Each row is where one point has got to under a steady rotation. How many steps took it there?
The counts run from 0 to 784.
106 115 78 140 134 163 133 84 111 95 149 129 127 135 118 142 176 140 132 176 166 128 94 143 170 117 123 81 102 103 112 108 93 117 118 132 143 92 175 149 119 141 133 96 130 124 139 128 127 139 164 141 164 152 123 109 72 108 149 139 141 121 135 93 138 118 150 106 115 109 119 137 124 126 87 138 127 144 183 146 136 -> 723
104 110 81 132 150 105 113 91 106 67 142 126 131 109 142 115 146 165 153 155 152 131 96 139 156 107 161 123 84 90 118 130 111 123 147 119 132 104 187 144 90 116 118 127 146 119 141 121 113 142 112 146 177 136 126 129 69 97 158 133 163 126 142 93 148 121 130 127 129 121 126 125 132 122 110 151 91 134 179 150 125 -> 302
107 132 75 122 143 152 137 83 98 89 156 130 131 124 123 127 176 138 142 183 172 137 110 146 161 116 114 93 97 119 117 113 101 127 126 135 143 77 168 150 106 142 132 109 132 125 154 127 119 139 150 142 169 148 125 118 65 115 145 137 144 130 141 92 142 114 155 132 116 101 115 133 151 103 103 139 108 127 182 148 149 -> 729
96 108 90 132 153 123 132 91 106 68 153 126 120 127 148 120 160 169 164 137 146 138 95 154 164 126 158 115 67 114 134 119 110 125 130 118 136 103 161 145 102 116 123 112 140 103 139 133 102 128 111 153 154 145 134 139 70 94 169 133 156 140 158 117 164 115 144 120 133 115 125 127 128 125 104 153 100 149 177 147 141 -> 651
101 102 91 151 147 127 114 92 117 81 149 130 119 126 141 128 160 165 144 143 152 134 79 131 166 116 164 114 88 80 110 121 99 116 139 113 134 102 185 137 100 117 132 107 139 121 124 125 120 137 120 157 172 145 123 123 76 89 162 132 153 124 140 97 140 118 133 102 122 117 123 132 102 133 93 154 108 143 183 141 114 -> 424
105 117 87 133 154 115 127 84 93 60 135 123 147 119 147 127 173 163 144 172 158 126 94 149 163 99 117 109 84 116 110 117 111 129 141 124 154 99 168 164 105 137 125 129 130 114 147 114 107 142 122 147 163 127 115 131 76 111 151 158 137 131 150 103 153 108 132 132 117 112 129 144 136 114 94 141 99 138 164 149 150 -> 515
93 110 85 132 153 140 134 81 105 92 149 119 121 146 144 123 180 166 162 159 147 140 94 152 172 133 137 101 74 130 110 113 105 140 127 118 133 85 150 135 101 118 132 99 131 114 150 123 108 122 127 158 156 153 119 132 73 100 151 137 148 142 145 112 148 110 143 123 122 103 122 136 121 112 100 152 107 144 183 141 148 -> 269
95 112 89 132 155 114 133 94 107 63 157 129 121 122 155 112 160 163 149 138 159 137 91 155 165 114 151 120 80 98 128 111 105 121 140 115 123 106 172 137 102 116 126 117 130 123 138 119 90 127 93 152 157 134 133 146 72 91 149 134 144 143 165 117 162 104 135 118 131 111 129 135 121 139 111 149 104 143 178 148 136 -> 532
91 121 84 112 146 126 135 98 102 93 164 133 135 117 128 115 171 154 147 184 175 139 100 140 153 104 148 95 99 109 119 113 109 134 141 136 128 95 178 145 117 118 138 128 129 122 149 133 116 141 134 149 165 156 110 113 80 105 147 132 153 118 142 91 143 111 151 124 121 102 107 117 150 115 110 139 96 132 199 146 133 -> 561
97 102 85 129 155 118 128 96 113 83 133 123 148 114 131 133 164 166 146 178 154 125 91 147 160 103 145 97 103 97 124 121 109 141 133 133 148 114 179 167 125 121 123 135 123 107 137 127 116 148 131 141 162 151 97 114 88 107 162 165 147 114 141 81 150 119 132 112 116 116 118 120 130 133 98 135 99 153 189 149 134 -> 173
110 125 79 133 132 139 129 85 100 79 137 115 143 113 129 137 170 149 135 189 168 118 96 148 159 90 127 89 99 102 109 118 101 118 132 146 138 106 188 164 114 140 122 117 139 117 145 122 128 148 159 125 170 131 120 117 79 113 144 144 151 116 130 88 144 120 137 118 119 121 129 132 142 128 98 129 117 146 174 156 136 -> 342
86 110 88 130 138 135 132 93 111 102 150 127 140 126 128 130 177 160 136 185 167 136 90 137 165 105 152 87 106 100 112 112 106 137 140 137 137 100 183 149 122 120 142 120 129 116 134 133 124 143 141 151 165 156 98 107 89 104 148 143 147 108 137 89 137 114 140 106 112 112 117 124 125 127 96 138 109 148 198 145 123 -> 559
106 107 87 122 156 109 135 99 105 80 154 126 140 125 137 123 176 164 165 171 152 120 83 139 145 109 132 103 82 112 114 113 104 136 124 118 132 102 161 160 113 116 121 136 123 112 146 119 114 141 136 143 159 147 104 119 74 101 169 150 161 124 144 84 152 107 148 129 129 95 106 121 138 120 102 137 91 142 180 137 148 -> 167
108 124 70 127 139 141 130 85 105 74 135 125 141 105 120 136 155 138 131 186 170 125 108 158 163 98 130 87 113 96 133 121 101 121 128 147 150 109 189 166 122 141 119 121 131 119 145 126 113 147 146 121 167 139 123 119 72 116 146 151 141 116 145 87 149 124 140 115 113 125 122 127 147 132 105 132 117 147 182 159 138 -> 345
99 110 94 126 145 112 142 105 105 89 161 122 135 129 145 120 187 162 157 172 162 115 73 140 150 98 140 96 85 108 103 101 106 126 133 125 115 107 168 154 120 114 130 131 123 119 147 114 114 137 142 143 160 142 105 126 83 97 155 140 159 125 142 93 152 96 142 118 126 96 109 126 129 139 107 131 103 147 180 140 141 -> 671
101 107 92 131 155 124 138 108 119 85 177 145 117 131 137 123 170 154 153 144 162 132 83 135 152 122 154 101 89 93 134 103 95 121 125 114 120 102 167 141 120 118 133 120 120 123 129 128 108 131 118 151 156 156 122 126 74 90 167 130 151 130 162 101 155 103 156 103 129 96 104 122 119 138 103 146 105 144 191 135 131 -> 545
98 111 72 128 141 161 135 74 115 97 133 113 127 137 121 135 170 146 147 178 149 131 106 168 179 126 126 78 99 116 124 115 95 137 108 138 140 91 157 154 114 132 120 90 125 116 144 128 112 130 153 134 156 159 118 124 73 112 144 150 142 135 136 95 149 122 142 114 114 121 129 134 126 127 99 139 125 155 185 153 150 -> 612
103 98 81 144 156 121 118 98 128 75 145 140 124 117 139 131 150 156 135 145 154 132 87 137 166 116 155 115 105 68 126 119 93 123 134 110 137 106 183 141 109 125 123 115 125 130 119 119 109 138 103 150 167 146 121 126 72 95 158 148 143 130 154 90 148 114 131 99 122 119 120 129 98 142 100 152 106 141 185 146 118 -> 419
90 103 80 136 156 151 133 83 121 92 143 130 122 141 129 132 167 159 150 158 143 146 97 156 176 141 141 92 96 116 134 117 99 142 116 122 150 88 148 146 116 126 129 93 122 109 133 132 107 124 120 156 151 165 119 122 74 106 161 153 135 138 156 106 152 116 145 106 117 113 118 133 113 119 94 153 113 151 192 148 141 -> 267
102 117 64 114 151 149 137 82 116 91 141 120 126 129 122 127 167 141 152 175 155 131 109 170 166 127 118 85 101 123 132 115 94 139 107 135 133 89 153 153 114 131 115 101 119 121 155 123 102 126 143 130 155 159 122 132 66 114 146 151 142 142 149 90 156 118 150 125 118 109 119 130 141 124 112 139 113 144 185 150 163 -> 615
121 117 71 143 159 143 124 87 116 58 150 147 118 116 130 135 152 134 131 144 162 137 103 146 167 127 124 114 98 90 140 115 87 112 121 109 150 87 172 148 103 145 117 102 123 133 132 119 100 133 109 141 165 140 146 132 59 104 158 142 132 138 165 99 152 116 147 112 118 117 121 144 118 127 97 153 113 133 174 150 143 -> 250
94 123 77 123 142 136 132 94 110 72 158 132 122 100 133 117 141 142 133 157 174 139 111 158 160 104 163 106 104 82 149 118 103 112 140 139 125 110 196 140 109 125 125 112 139 127 136 132 98 136 110 134 165 140 146 134 71 103 139 126 144 126 161 101 159 118 140 110 126 124 124 124 139 140 116 147 112 138 194 158 124 -> 697
110 117 78 132 145 134 126 74 96 72 126 112 143 126 137 131 174 159 145 180 151 124 98 159 166 104 114 101 87 123 107 122 109 134 127 132 154 96 166 165 104 139 116 111 132 110 156 117 112 138 141 140 163 133 116 129 71 113 145 158 144 132 136 95 150 119 130 133 115 119 134 138 136 114 97 140 106 146 165 155 153 -> 6
121 123 79 142 154 139 122 85 106 56 152 141 121 120 139 127 157 138 136 144 163 131 99 144 162 120 119 119 87 94 124 114 92 109 128 107 142 84 172 144 91 143 123 106 132 138 141 114 101 134 113 142 171 127 147 137 55 102 149 134 135 142 156 105 151 113 144 124 124 109 125 146 123 117 100 152 109 124 166 149 144 -> 249
105 95 91 153 148 127 127 95 117 72 147 127 124 133 146 139 168 164 148 138 145 124 73 143 169 120 150 106 78 92 123 112 97 115 122 111 137 114 165 150 115 122 122 109 128 109 123 121 110 130 122 149 154 138 121 130 75 91 175 146 146 129 153 109 158 110 135 98 127 115 121 137 95 145 89 148 117 160 173 141 130 -> 34
113 109 79 136 156 140 135 88 115 76 140 128 142 130 128 143 176 149 139 172 153 119 86 152 162 114 108 85 99 108 124 105 95 132 110 128 153 102 154 171 128 142 116 119 110 118 139 116 109 137 140 135 152 144 111 123 74 111 160 168 134 130 153 90 156 108 145 111 114 108 114 138 126 132 93 134 116 152 178 146 157 -> 505
107 117 67 123 143 157 138 86 125 99 143 126 127 129 119 131 170 131 136 178 165 123 102 162 165 118 114 80 113 104 124 107 86 131 109 130 128 88 164 150 118 138 121 100 114 133 147 117 109 130 146 126 159 158 121 127 71 115 138 149 136 136 146 83 145 113 147 109 111 107 115 135 125 133 108 135 122 140 188 150 155 -> 111
91 111 77 125 146 116 127 90 116 73 135 121 139 98 138 122 144 157 137 168 160 128 103 161 164 100 164 103 107 81 138 121 108 127 138 137 129 122 192 157 117 118 118 129 131 115 136 123 101 145 108 134 162 140 120 133 82 105 143 153 146 122 154 89 160 119 127 107 119 130 128 122 131 147 115 138 107 152 192 157 126 -> 185
99 116 86 127 159 114 128 88 100 52 143 130 132 112 152 116 160 161 145 154 161 138 102 159 165 107 140 120 86 107 133 117 115 128 142 121 142 104 173 148 103 127 124 127 130 118 145 121 91 136 92 149 161 131 129 141 71 105 150 152 138 136 166 111 162 110 134 127 123 118 130 136 138 122 110 150 96 138 176 154 144 -> 524
90 100 83 140 137 127 118 86 117 78 138 115 123 119 139 126 149 167 151 152 149 135 96 151 170 113 177 111 86 86 122 128 106 122 138 128 129 112 189 141 102 111 122 105 148 109 129 130 113 138 119 144 168 142 123 130 80 97 156 131 159 122 140 100 150 127 125 102 128 132 136 126 113 140 104 150 111 156 188 155 113 -> 309
114 116 80 140 155 152 139 93 112 72 167 143 117 136 130 136 171 141 143 144 162 134 90 146 161 131 123 96 85 112 139 103 88 116 107 114 145 92 155 150 117 140 124 102 122 119 135 130 106 131 131 146 150 148 138 126 63 102 168 137 138 136 164 110 159 106 162 109 127 103 110 137 123 129 95 145 117 144 179 139 152 -> 377
